One turning vector, and how many steps it has turned
The counts run from 0 to 583.
[ -6  26  -8  24   7  -5 -20   8  15  28  -9  -4  -2  -8  18  36  26  11
  -4  -4 -20  20  17  10 -19   8 -33  16   5 -12  -3 -12  28  -9 -15   9
  11  18 -15 -23  -5  12   7  19  16 -19  -1   2  19 -12  26  12   8 -16
  -7  30 -10  22  41  14   1  -9   7  17 -40  -1   7   3  37  -3  -7 -17
   7  38]  119
[-16  35 -11  19   4  -7  -3   8  12  23 -26  -2   0 -10  27  32  26  -2
 -16 -13 -27  17  19   6  -1  12 -30   8  -5  -2  10  -6  21 -12 -15  18
  23   6 -24 -16 -21   3  10  19  18  -8  -3   6  35 -14  17  21   0   0
  -3  17   2  36  21  26  -1 -12  -7   7 -49  10  16  -4  23  -5   0 -13
  13  30]  284
[  3  30 -20  39   6 -14 -13  27   4  35 -16 -13  -5  -7  13  33   9  -7
 -16  -8 -15  11  10  -6   4  12 -14  20 -20  -4  11 -14   3  -5   2  14
  19   9  -9 -12 -12  15   7  22  21 -12 -19  12  28 -23  26  12 -12   9
  -7  30  -4  33  25  20 -15  -7 -13  -2 -49  -7  25 -15  10  20  -6 -11
   7  31]  49
[ -3  28 -18  17   0 -21  -4  15  12  39 -28  -4   0 -15  16  40  13   1
 -20 -26 -17   2  16  -6  -6   9 -13  13 -11 -13   9 -28   7  -5  -9  12
   3   0  -7 -22  -5   5  24  11  24 -17  -3   5  22 -18  22  23  -2   3
  -7  17 -13  58  16  20  -8 -20 -12  17 -40  -4  19  -9  16  -2  -7  -5
  21  27]  452
[  3  14 -24  32  14 -19 -11   6  11  36  -6  -6  16 -18  11  35  14   4
 -10 -11 -16  10  17  12 -11  13  -6  20   8 -14 -11 -26  17  -9 -12   8
  11  16  -5 -23   8  10  11  11  17 -12  -5   3  31 -12  28  27   3 -21
  -4  40 -16  42  23  11  -7  -5 -10  -4 -34  -4  10 -10  19  -6 -13  10
  20  35]  212
[  5  25 -34  33  -2 -17 -18   4   6  19 -18  -6  20 -23  10  43   7 -15
  -9   1 -17  -2  22   6 -12   6 -21  23  -3   3   3 -14  21  -4 -11  11
  27   4  -9 -28  -4  11   5  19  16 -17   2   8  28 -15  26  22  15 -17
  -8  20  -2  39  30  15   1  -1  -7  -4 -41   7   1 -16  20  -9 -14  -8
  15  37]  500
[ -3  17 -26  34  16   3  -7   5   7  28 -13  -8   5 -17  19  20  15  -7
 -16   6 -19  14  21  18 -24  14 -16  11  -2  -4  -4 -12   6  -3  -2  10
  11  25  -6 -13  -3  19   5  22   5 -15 -12   7  33 -15  28  21  19 -33
  -9  27 -18  37  23  18   0 -15  -8   7 -45   5  14 -13  22 -15  -5  -3
  16  28]  343
[ -1  27  -8  17   0  -8  -8  14  19  40 -20   0  13  -8  13  26  25   6
  -8  -6 -22  25   9  -5  -4  -1  -7  16  -2   3   9 -23   7   3  -5  15
  11   9 -23 -18 -17  26  18  16  13 -11 -16   1  28 -26  28   7 -17   8
   5  31 -18  23  39  10  -6 -17 -14   1 -49  -2  11   5   5  24  -4 -19
  16  21]  431
[-12  20 -25  12   3 -11 -14  24   3  24 -16  12 -17 -17  26  26  19   1
 -13 -14 -12   4   8   2 -21  21 -19  18 -14  -3   3 -22  19   3   4  17
   3   8  -1 -20 -18  10   6   6  24 -24   6   7  21 -15  28  23   2  -8
  -7  20 -22  36  26  29   8 -22  -2  23 -53   4   2  -9  21  -2 -10 -16
  16  23]  107
[  1  31 -31  16   2 -18 -19   3   9  25 -16  -8  23 -29  11  53  15   5
   2  -8 -25  11  16   5  -5   6  -3  20   0   9  -5 -21  17  -8  -2  14
  21  10  -4 -22  -5   9   9   3  14 -17  -9   3  34 -22  19  25  -3   3
   5  37 -15  18  32  10  14  -3  -8 -10 -50  -1  -7 -15  18  12 -17 -13
  21  25]  252
[ -2  23 -20  23   4  -8 -14   7   5  25 -16  -8 -13   0  18  30  16  -7
  -9   3 -18  12  22   2 -17  19 -27  17 -10 -10   3 -23  10  -2  -5  12
  20   7 -11 -17 -12  18  22  27  17 -18   5  12  17 -28  23   6   3 -10
 -15  21 -14  38  25  19  -5 -28  -5  26 -44   6  12  -3  15  -9   0 -19
  13  31]  336
[ -5  28 -12  25  -1   1 -11  18  14  35 -18   8 -10 -10  16  29  21   5
 -14 -22  -6   5   9  -2 -27   4 -22  13  -7 -10   0 -24  18  -2 -17   9
  -6   7  -5 -18   0  18  16  20  17 -24  -3   9  22 -22  24  11   6 -15
  -8  12 -18  44  31  14  -1 -27  -8  24 -45  -7   7   2  21  -7 -15 -23
  12  27]  583
[  1  25 -21  24   1 -12  -3  17   1  28 -23  -2  -7 -11  15  48  12  -4
 -13 -10 -21  10   8   0 -14  10 -10   7 -24   9  -3 -16   3  -9   7  11
  12   6  -7  -3 -13  16  12  19  14 -21 -19   8  27 -23  20  13  -2  -7
   2  21 -21  24  30  14   3 -10  -8   7 -68 -10   4  -8  24  22 -12 -23
  20  18]  297
[-13  40 -37  28   9   6 -25  14  16  17  -3  -5   9 -21   7  28  26   0
 -14  -7 -13   8  18  14  -7  14 -16  16   4  -1  11  -8  25 -10  -3  11
   0  21 -17 -18  -5   4  -1  22  11 -13 -11  10  36 -22  25  19  13   3
   2  21  -9  25  37  14  -4 -15 -13   6 -42  -1  17 -18  22   0 -12 -11
  -6  34]  97
[ -9  28 -23  22   0 -10   4   1   1  22 -21  -5  11 -19  22  23  24  -1
 -12  -1 -24  15  26   7 -10  17 -15   9 -10   2   8 -16   6  -5   5  19
  19  15 -16 -17 -17  13  13  17  12 -10  -2   2  26 -14  24  23   9 -12
  -4  14 -20  37  28  29  -7 -27  -5  16 -50  14   7  -6  18  -1   2 -13
  13  26]  302
[-11  33 -39  21   2 -11 -22  22   5  22 -20  -3 -13 -10  13  34  15 -13
 -14 -10 -15   7   7  -4 -10  20 -14  24 -15   9   5 -15   8   3  12  25
  12   1  -4 -13 -22  16   3  10  17 -24 -10   9  28 -21  21  23 -14   4
   3  23 -14  22  25  25   8 -18  -5   9 -52   7  12 -15   8   4 -14 -26
  19  21]  529
[ -7  37 -32  27  10  -7 -23   5  12  23  -2 -10   8  -9   6  44  20  -4
  -4  -2 -18  10  23  11  -7  23 -27  24   6  -2   7 -16  28 -13 -14  14
  20  13 -21 -21  -5  -3   6  27  19  -8   9   9  27 -20  17  22   4   3
 -12  20  -6  33  30  16  -5  -9  -4   9 -41   6   9 -10  24  -7  -7  -8
   8  38]  78
[ -8  39 -33  39   6  -4 -19  15   7  26  -9 -19   9  -6   9  37  17  -7
  -8   5 -15  19  12  14   0  23 -20  24  -6   4   6  -2  17 -13  -1  19
  20  16 -14 -16  -8   6   1  25  14  -5  -9  11  32 -23  20  23  -7   8
  -5  32  -7  21  28  19  -6   0 -12  -1 -40   6  23 -17  14   1 -14  -8
   5  38]  517
[ -3  17 -33  22   5 -16  -9  12  12  31 -26   6  14 -31  14  31  12  -9
 -14  -8 -22  -2  17   5 -18  20 -16   5 -11  14  -5 -19  17   0  -7  23
  16   1 -10 -19 -17   5  -1  13   9 -17 -10   4  42  -9  17  31   6 -15
   2  16 -11  32  16  20   9  -9 -13   2 -57   5  -1 -22  15   0  -3  -1
  25  27]  496
[ -4  33 -20  22  13  -9 -12  19  13  30 -14  -6  -2 -13   9  31  14   4
 -24 -28 -21   5  17  -4   2  13 -17  17  -7  -9  16 -17  22 -16  -7   7
  16   7 -13 -21 -12   7  15  23  14 -11  -6   1  38 -20  18  11  -8  16
  -7  23   3  47  22  15  -4 -18 -16  -1 -50   3  22  -6   7  -1  -7  -9
  13  19]  243
[-12  35 -31  28   6   3 -16  19   7  30 -14  -7  12 -10  10  34  20  -1
   2   7 -19  23   7  11 -12  22 -13  15   0   7  10  -1  19  -8  -2  20
  12  17 -16 -22 -13   7   0  22  13  -1  -9   9  39 -26  21  22  -5  13
  -3  30 -16  17  29  27  -1  -7 -15  10 -40  12  16 -18   4   3 -12  -7
   4  37]  94
[ -1  27 -15  26  12 -11  -7   2  12  30 -21 -10  23 -16  16  38  18  11
  -8 -18 -20  22  22  10  -8   3  -5  14  14 -13   2 -17  17 -16 -14   4
   7  21  -6 -29  10  16  21  18  15  -8  -3   0  31 -20  26  22  12 -10
 -10  35 -16  40  20  14   1 -10  -8  -3 -32  -2  13  -4  17 -15 -18  -3
  14  31]  422
[ -1  21 -23  16   7 -17  -5  11   8  39 -23   4   7 -13  12  41  14   2
 -11 -17 -20  12  15  11 -20  12  -7  19   3   6   1 -23   8  -8  -4  15
   7   9  -2 -20 -14  12  16   7  20 -11 -10  -4  35 -15  24  37 -18   2
   6  29 -23  29  18  19  17 -17  -9   1 -51   5   9  -3  -5 -11 -17 -14
  33  17]  417
[ -5  26 -20  17  26  -1 -22  22   9  34 -14  -3 -20  -9   9  35  15   8
 -10 -17 -19   8   9   2 -20  16 -16   8  -3 -14   3 -16  20  -8 -10   6
   1  10  -1 -15   0  13  18  23   9 -20  -7   6  34 -35  20   2  -3   5
 -12  25 -14  36  21   6   2 -27 -15  19 -44  -3  19  -7  11   2  -9 -17
   7  27]  374
[ -7  20 -18  13   4  -7   2   3  16  39 -15   8   8 -19  13  28  24   8
 -21 -22 -19   8  23  12 -19  14 -13  19   5  -7  -1 -26  14  -7  -8   7
   3  13  -7 -24   0  11  19   9  15 -12  -4  -5  35 -12  20  32  -3  -5
  -2  25 -23  46  21  24   2 -18 -11   4 -46   3  12  -1   5 -20 -10  -6
  24  21]  418
[-13  33 -31  27  -2  -6  -7  -1  11  21 -16 -10  12 -15  18  36  27  -5
 -17  -6 -10  11  22  18 -11  18 -14  14 -11  -7  -1 -19   8  -8   1   7
   7  19  -7 -19  -5   0  13  19  15 -11 -12  19  20 -18  24  35  15 -13
  -5  16 -13  36  19  25  -6  -9  -7  12 -44  -2  19 -23  27  -9  -9  -4
   5  38]  306
[-12  17 -26  17  13 -22 -11  12   2  22 -29  -9  -6 -14  18  38  13  -5
 -17 -15 -28   5  14   0  -7  18 -22   7  -9  -4   7 -15  12  -3  -6  24
  18   1 -13 -21 -22   4   9  12  29 -14   6  -1  29 -14  19  19   4  -8
  -9  25 -12  41  10  22  -1 -23  -4  17 -48  12  16 -10  23   0   0   2
  21  28]  493
[ -4  26 -25  33   4 -21  -3   8  -3  29 -30 -17  18 -19  12  45  13  -3
 -13 -14 -21  19   5   3  -5  -3  -6  12   6  -3   3  -8   6 -12  -8  16
   3   8 -11 -17  -3  11  10   8  22  -8  -8  -6  27  -7  30  28   8 -17
   1  33 -21  34  20  20  -2  -9 -11   3 -34   1  16  -1  18 -12 -18   3
  32  27]  440
[-13  22 -17  23  10 -12  -7   9   9  28 -35  -2   3 -17  31  35  21   1
 -15 -15 -19  19  13  11 -20   3 -20   8  -1  -4 -11  -8  11  -4 -13  16
  -3   8  -5 -17  -1  13  18  10   9 -16  -7  10  36 -17  25  25  16 -29
  -2  28 -21  26   9  21  11 -12 -12  16 -38   2  15  -8  20 -19 -16  -6
  18  32]  152
[ -2  19 -15  15  11 -21 -13  18   7  31 -24   4  -5 -18  19  41   8   8
  -7 -25 -18  10   4  -6 -16  -4  -7  15  -1  -9 -10 -24  12   3  -8  11
  -2   3   5 -24   1  22  20   1  24 -28  -8   4  25 -15  28  13   0 -17
  -1  39 -20  32  19  12  13 -12  -7   6 -40 -13   4   1  20   4 -27 -13
  26  23]  410
[ -1  23 -15  22  20  -3 -22  31   6  42 -16   0 -23  -2   7  40   8   5
  -8 -12 -16  13   3   6 -26  18 -11  10  -7  -8  -2 -16   9  -8  -5  10
   0  12   5 -13  -7  16  16  18  14 -14 -18   5  32 -32  20  14 -20   3
  -1  36 -15  19  22   6  12 -17 -10  10 -49  -2  18  -8   6   6 -19 -20
  14  24]  375
[-10  32 -24  29   2   6 -11  26   7  34 -17  -1  -6 -10  15  23  21   1
  -9  -8  -7  14   1  -4 -20   8  -7  12 -10  -1   3 -16   9  -5   4  11
  -8  11   0 -16 -12  22  15  24   9 -22 -25  18  33 -31  32  13  -3   5
   1  25 -19  21  36  21   6 -17 -13  12 -49 -10  19  -7   2  12 -21 -29
   4  23]  566
[ -9  20 -15  17  18  -9 -11  16  28  39 -32   0   8 -14  24  18  25   3
 -15 -10 -25  25   8   4 -15  10 -13   4  -5 -13  -1 -18   6   6 -10  17
   7  10 -20 -18  -8  13  18  14  11 -11 -14   5  37 -26  26  15  -8  -2
   1  34 -16  27  15  22   0 -20 -20   5 -32   8  33 -15  -1   8   2  -2
  10  35]  187
[ -8  38 -18  26  10  -7 -18  11  25  30 -20  -9  16 -17   1  45  29   2
 -25 -18 -22  16   8   1  -6  -4 -17  11  11  -5   9  -9  13 -13 -13  16
   3   7 -28 -14 -10   3   6  11  20  -6 -23  -2  28 -11  22  27  -8   2
  14  32 -10  19  32   3  -8  -9 -10  -2 -37  -5  15  -4  21   9  -9  -1
  16  32]  442
[  4  14 -27  18   3 -19  -1  18  -4  37 -18  -6   7 -13  19  26  12  -4
  -3  -9 -21  16  15  -9  -8  16  -1  20  -5  -1   1 -28  15   5  -1  22
  15   6  -6 -30  -8  19  15   9  22  -7   6   1  29 -18  32  21  -4  -4
 -15  30 -22  45  20  29  -5 -16 -12   6 -40   7  14   4   4   4  -9   0
  26  23]  223
[-11  34 -33  30   1  -3 -14   8   3  21 -19  -1  -2 -17   8  42   9  -5
 -19  -9 -14   5  15  15 -20  10 -20  19   1  11   1  -5  17 -15  -4  12
   7  12  -2 -13  -9   9   6  18  13 -17 -15   3  34 -10  23  30   7 -15
  -1  24 -12  27  26  20  16 -12  -6   4 -47   1   5  -3  17 -24 -25 -16
  19  19]  114
[-12  28 -31  16   1  -7 -14  10   2  20  -7  -2  -7 -14  22  34  28   2
 -11  -9 -12  11  13   1 -19  12  -9  29  -6  -6   5 -31   9   2   6   9
  -1  21  -3 -25  -6  18  17   8  17 -27  -2  11  16 -19  36  19  11 -10
  -5  20 -30  36  38  23  -1 -28  -2  21 -39   1   4   0  17  -2 -15 -25
   8  26]  564
[ -3  37 -18  13  14  -9 -15   2  19  25 -17  -7  25 -21   8  49  26  10
  -1 -10 -31  17  14   7   2   6 -12   9   6   2   0 -13  27 -11 -12  12
  17  11 -24 -24  -6   3  11  13  12  -8 -12  -2  36 -29  13  17  -4  11
   3  32 -12  18  33   6   3  -2 -11 -12 -43   2   2 -11  18  14  -7  -8
  10  31]  251
[  7  26 -41  21   1 -14 -16  15   7  28 -20 -10  21 -31   4  41   8  -8
  -4  -9 -15  -4   9 -10 -11   7  -5   9 -13   3   8 -31   8   3  -1  18
  10   2  -4 -25  -5  15   6   8  19 -18   2  10  23 -17  29  13  20 -14
 -10  20 -21  42  32  12  -6 -17 -14  10 -36  -6   2 -13  18  14 -11  -7
  21  32]  485
[ -1  27 -33  28   5 -17 -17   7  18  32 -25  -5  16 -27   9  43  13  -5
 -28 -16 -21   2  12   5  -6   1 -11  14  -1   3   6 -16   6  -3  -2  13
   8   3  -9 -14 -10   8   0   1  19 -22 -25   1  30  -6  23  36   2 -17
  16  31 -10  26  24   5   8  -2 -11 -11 -41  -4  10 -17  18  -2 -18  -1
  21  25]  20
[-17  30 -21  26  10   2  -4  10  -2  22 -15 -11  -4 -10  12  31  26   6
 -14  -7 -18  18  19  14 -20  21 -13  11  -2 -12   8 -13  11 -15   3  10
   2  25  -8 -18  -9   5  18  25  16  -5   0  -1  21 -19  27  23   5  -9
 -11  25 -23  38  24  26  -5 -27  -6  24 -45   9  20  -1  14 -13 -12  -8
  15  29]  130
